Named moves (each a turn or a mirror), then the moves between two rows, first move first; the first pair answered:
move A:
[-50  -2  33  -4 -19  18  46 -17 -17  16 -28 -11  -7   4   6  -3  15  -3
  30  18 -15] |-> [-39  12   8  -9 -16  -1  26 -33 -26  22  -5  13  16  -6  -4 -23  29  18
  54  13  -6]
[ 17  -1  -7  -8  -2  -8   2   6  -6 -19 -12  24   1  -9   0  -5   0   1
 -10 -11  11] |-> [ 12  -5  -2 -10  -2  -4   4   9  -4 -20 -19  16  -5  -7   1   0  -1  -5
 -16 -10   8]
[-33 -26  34  -7 -17  16  16  26   5  10 -40 -27 -48  44   1  61 -30 -43
   2   1 -18] |-> [  3  16 -36 -18  -8 -38 -47 -27 -16  31  39  48  21  23 -36   9  16  15
  70  -9   5]
[ -8  15   9  36 -17  23 -16   0  11 -27   5 -11 -10  29 -37   5  -3  13
  22   1  -5] |-> [-10  14   6  37 -15  20 -18  -1  13 -25   8  -8  -9  29 -38   2   1  16
  24   3  -7]
move U:
[-54   1  52   7  -5  30 -11  41 -12  36 -20   0  -4 -16 -13 -13 -29   2
  12 -19  14] |-> [-32   5  63   4   2  22 -30  53  16   7 -12  -8 -19 -11 -22 -11 -31  -4
 -12 -20  16]
[ -4 -10  23 -12  -1   8  11  14  12 -19 -20 -23 -26  22  11  23 -21 -16
  -9   8   1] |-> [ 30   8   0  -8  21  -2 -39   7  22  -4  16  18   9 -11  -9 -12   0   8
 -17   6   0]
[ -4   0 -16  -5 -22 -19  28  -9 -16 -15   9 -15  -9  21   5  15  -9  -5
  41  -1  17] |-> [ 23   8 -16 -10  -5 -32  -7  -2  11 -38  29  -8 -10  14  -7   8  -7  -1
  19  -4  22]
[-13 -17  14  10  -8   1  20  -5   1  -6   4  -7 -11  -7  -2 -15 -16 -11
   5  13  11] |-> [  7 -10   9   8   0  -8  -3  -1  11 -11  15   0  -5 -16  -8 -20 -11  -8
  -5  12  13]
move Q:
[-15  -6  14   7 -10  44  -5  -1 -30  28 -25  17 -10  20 -14 -14  -7   9
 -23   6   7] |-> [ -5   4   0   2 -12  23 -23 -13 -32  26   0  34   8  20 -26 -24   2  23
  -2   2  16]
[-20  29 -22  28   6 -20   3 -23 -19  32  22  17   8 -25  13  -3 -16  13
  37  16   6] |-> [-32  22 -12  25  -8 -29  23 -19 -16   7  18  -9 -15   1  15  13 -28  -1
  46  15  13]
[  7   2 -22  -4  -1 -25 -27 -19  13 -19  21  12  16   4 -18   4  -1   8
   7 -10   9] |-> [ -8 -14  -2  -3  -8 -17  -2  -6  14 -32  -3 -17 -11  22 -10  29 -19 -12
  -2  -6   5]
Now pairs of rows:
Each pair is two moves apart.
[ -4 -17   4  -8  16  -9   3 -25   6 -14 -10 -17 -10   9   4  23 -35  -8
  11 -11   6] |-> [  8 -11   2 -10  22 -13 -13 -23  18 -20   0 -11  -7   6  -4  19 -33  -7
   0 -12   6]  U then Q
[-39  -8  -7 -13 -16  15  25  -7 -21  38 -21  10  34   3  17  -5  26  37
  43   2  33] |-> [  2 -15  31 -23  -1   2  -5  35  47 -42 -23 -25 -16  17  12  18   2   8
 -31  -1  36]  A then U
[  5  10 -19  -7  -7 -28  -9 -14 -11  -7  14   7  20   6  -7  -5  14   6
  25  -8  15] |-> [-17 -12   5   2 -10   9  24   7 -12   5 -24 -23  -3  11  13  16   0 -18
  -3   0  -2]  U then Q
[ -3   2  14 -14   9 -26 -14 -14  -9 -40   5 -30 -10   5 -37  11 -12 -13
  -1   4  31] |-> [-18 -13  29  -7  10   5   3   0 -12 -18 -25 -38 -12  -2 -24  19 -19 -23
 -24  10  16]  U then A
[  9  12  -5  30  28 -27 -38  -7 -16  41  14   1  32   7 -19 -30  21   9
   4 -22  40] |-> [  4  10  -1  18   9 -50 -22  -6 -12  -1  13 -24   5  37 -22  -6  14  -1
  21 -27  60]  Q then U
[-21   2  -8   5   7 -32  24  -3   3 -36  -3 -18 -21  16   3   4 -18  -2
  29   6  23] |-> [ 11   0   6  20  46  -5 -18  21  33 -12  -6   6  -3 -30   3 -18 -14  -1
 -28  12   1]  Q then U
[-18 -18   2   2   3  30  16 -23 -27  59   2  17  29 -21  11 -12  10  -2
  31   7 -13] |-> [ 45 -11  18  -7  27   0 -44   8  40  -8  31  13   9 -25 -10 -14   5  -7
 -28   3  -2]  U then U
[ 26  -7  27  -7 -13 -25 -27   6  25 -28  14   3 -11   6  -1  -9  15   5
 -29   4   0] |-> [-25 -17  28  -5 -37  -6  30  -7 -14   2 -16 -15 -15  23  18   7   8  -4
   4   8  -5]  U then U
[-24  18 -40  -7 -35 -48  46 -44  -8 -28  -7  -8 -31  25  11   6  19   5
  73   3  23] |-> [-11  28 -58   7 -14 -32  19 -50 -19  21   2  38  14 -17   5 -29  37  27
  70   5   9]  Q then A
[  5  -3  11  -6   1  -3  -5  16  30 -26   0  -8 -17   0   0   8   1  -4
 -19  -6   5] |-> [ -9   1  -7   3   9  15  -2   1   2  26  -4  20  17 -25   2 -13  14  11
  -3  -4  -4]  Q then U
[-25  13 -21  -2 -15 -13  -6  -9 -38  10 -17  10  11   6 -12   1  22  25
  27  18  13] |-> [  7  10  10  -5   5 -16 -33  27  18 -35 -21  -8 -17  10 -14  11   6   6
 -32  19  10]  A then U
[  9   2   0   8  21  10  -4   2 -14  43   2  34  15 -24  -4 -23  10  -1
 -12  -5  -2] |-> [ -2   1   1   9  14  17   5  -1 -25  49  -3  34  11 -18  -1 -18  10  -2
  -4  -4  -2]  U then Q
[-31   0   2  -5  33 -10  -2 -32  -5  44  -8 -46  17 -10  41  -1 -20   0
  26   5  28] |-> [  5  12   0  -9  53 -22 -43 -22  23  27  15 -33  21 -23  27 -16 -14   8
   1   1  33]  U then U
[ 14  43 -37 -38 -10 -11  -7 -43 -11  29  18  14  38 -12  12  -9  11  24
  31  17 -21] |-> [-11  12   5 -23  -9  41  32 -15  -5  43 -38 -21  12 -12  37  18 -11  -8
 -13  30 -43]  U then Q
[ 27  13   2  10  15  -7 -50   9  23 -37   9  21   3  -5 -13  -2  10   4
 -28  12  14] |-> [ 26   8   7  12  14  -1 -43  15  27 -37   3  14  -4  -4  -9   3   2  -2
 -34  14  10]  A then Q
[ 24 -10  -6  -1  29  11 -15  -8  27 -31  -4  22   1  -9  12 -14  -4 -12
  -2  19 -14] |-> [ -6 -19  -3   3  19  32  15 -17  -2   0 -22  17  10  -9  24  -8  -5 -14
  13  20 -22]  U then A
[ 43  37 -11 -23  11 -21 -46 -18   8 -33  51  22  12   0 -13 -20   1  21
  14  -7  21] |-> [  9  -1  44  -5  13  49   4  29  19 -20 -23 -25 -28   1  20  14 -29 -23
 -54   7 -11]  Q then Q
[ 31   6  -9 -15  11 -19 -40   7  10   0  27  26  17  -6 -12  -4  13  17
   5 -10   0] |-> [ 21   6 -18 -21  -1 -28 -21  -5  -4   1  31  18  14   6 -13  -1  13  21
  33 -13  11]  Q then U
[ 19   0  -8   8  21  14 -19   8   3  51 -15  13  26 -43  10  -7   4  11
  -5  -3 -20] |-> [ -2 -14  15  -7  -6   2  22  23  14  -8 -35 -43 -27   7  21  37 -22 -16
   0  -2  -5]  Q then A
[ 19 -17 -11  -8   2  13  28  -5  -5 -16  -6  -4 -34 -11  17  13 -33  -3
   5  -5   2] |-> [ 38 -14 -11  -8  13  11   5   3  12 -20   6   6 -25 -24  12   0 -28   0
 -10  -4   2]  U then A
[-13 -27  25 -31  10  -1  19  22   3 -17 -20 -60 -48  27  26  29 -10 -16
 -50   5  -6] |-> [ 31  11 -26 -33  35 -38 -51 -14  -3  13  49  17  22 -16  -6 -31  28  36
 -19  -7   3]  Q then Q
[-27 -12  11  -7  -5 -22  12  -8   4 -30   6 -19 -12  23 -13  20 -14 -24
  13   4   2] |-> [-30  -3 -12  -3   0 -14   4 -30 -20  11  17  15  25   2 -16  -4   3  -3
  35   3  -1]  U then U
[-11  12 -20 -18 -33 -39  13 -24 -15 -19  11 -11  -3  27  -5  10   5  -2
  49 -11  20] |-> [-12 -10  24  -5 -17   4  22  18  16 -24 -29 -40 -28  19  13  30 -20 -34
 -15  -1  -5]  U then Q
[  1   4 -12   4  -4  -9   1  -3   3 -35  14 -14 -22  30  -7  17  -4 -11
  22   8  20] |-> [ 10  15 -26  12  11  -2 -25 -11  -2   1  27  24  14   0 -12  -8  13   8
  17   5  11]  Q then A
[ 10  10 -31  -6  12 -16 -38  -5  -2  12  22  40  24 -19  -8 -18  13  20
   8 -13   3] |-> [-22 -19  14  -8  -9  10  18  25   3 -16 -29 -22 -33  15  18  29 -19 -23
 -11  -5  -3]  Q then Q
[ 13  -1  20  -6   5 -15 -13  18  13 -46   7 -33 -39   6  -1  32 -20 -22
 -31  -8  13] |-> [-13  16 -29  -2  -7 -21   1 -27 -52  18  24  12  14  -5  -6   5  10  14
  46 -11  16]  A then U
[-19 -19  19  10  -3  31  37  18   6   2 -36 -26 -28   9  19  23  -1 -36
 -30  11 -11] |-> [  3  -4   7  21  23  42  -4  12   6  43 -20  21  18 -35   6 -13  20 -15
 -41  11 -24]  Q then A
[-31  -6  -5   2  -7  23  33 -12 -42  40 -15  -2   4   2  17   3   5  -7
  34   2  -3] |-> [ 30  16 -16 -16   9 -37 -35  -7   8 -24  41  11   1   5 -12 -13  12   8
  19  -8  24]  U then A
[-43 -25 -16   9 -11  42   9   9 -17  39  -3  15  25  -1   9 -27 -23  36
 -15 -12  -8] |-> [-13  -7 -33  -2 -10  -3 -27  -2   1   3  40  31  29   7 -11 -36 -13  52
   0 -19  13]  U then A
[ 45   2  30   0  24  11 -36  26  26   2  27  22   1 -13 -21 -18  -4  -7
 -43  23 -11] |-> [ -9 -20  44  -2  -8  30  33  24  -3   3 -15 -21 -28  21   0  22 -22 -33
 -16  25 -13]  U then U
[-28 -30  36   6 -19  16  16  17  21  -1 -44 -21 -17  11  31  24   2 -14
  -1 -16 -12] |-> [-25 -28  33  13  -6  34   9  15  15  28 -46   1   2 -13  29   7   8  -8
  -8 -12 -25]  Q then U
[ -5   8   9  -4  49   9   5 -15 -17  32  31 -11  33 -32  -6 -18  -9   1
  -7   0 -10] |-> [ -9  -4  30  -5  46  20  16   1  -3  15  15 -35  11 -23  -2  -3 -21 -17
 -33   4 -16]  A then U
[-24  -7  17 -17 -12 -27  16 -16  18 -28 -19 -26 -13  32   3  30 -16 -15
  24   1  17] |-> [  4   2   6   4  25   4 -32 -17  18  38 -10  33  44 -27  -2 -15   7  11
  -9   4  -7]  Q then Q
[-18   7   2  -3  -9 -13   0  -2 -11 -16  12   7  -6   1  -7   2  -1 -14
  19  -9   8] |-> [-21   2  18   4  -1  -2   6   9   2 -15  -3  -6 -14  -1  -1   5  -9 -23
  -4  -6  -2]  U then Q
[ 21  22   2  13  21   8 -39  11  -7 -17  -5  38  29 -10 -19 -24  -2  -1
 -28  -7 -34] |-> [-16  26 -20   4 -11 -14   1 -20 -48 -18   0  30  27  21 -19 -14  -1   6
  40 -14 -15]  Q then U
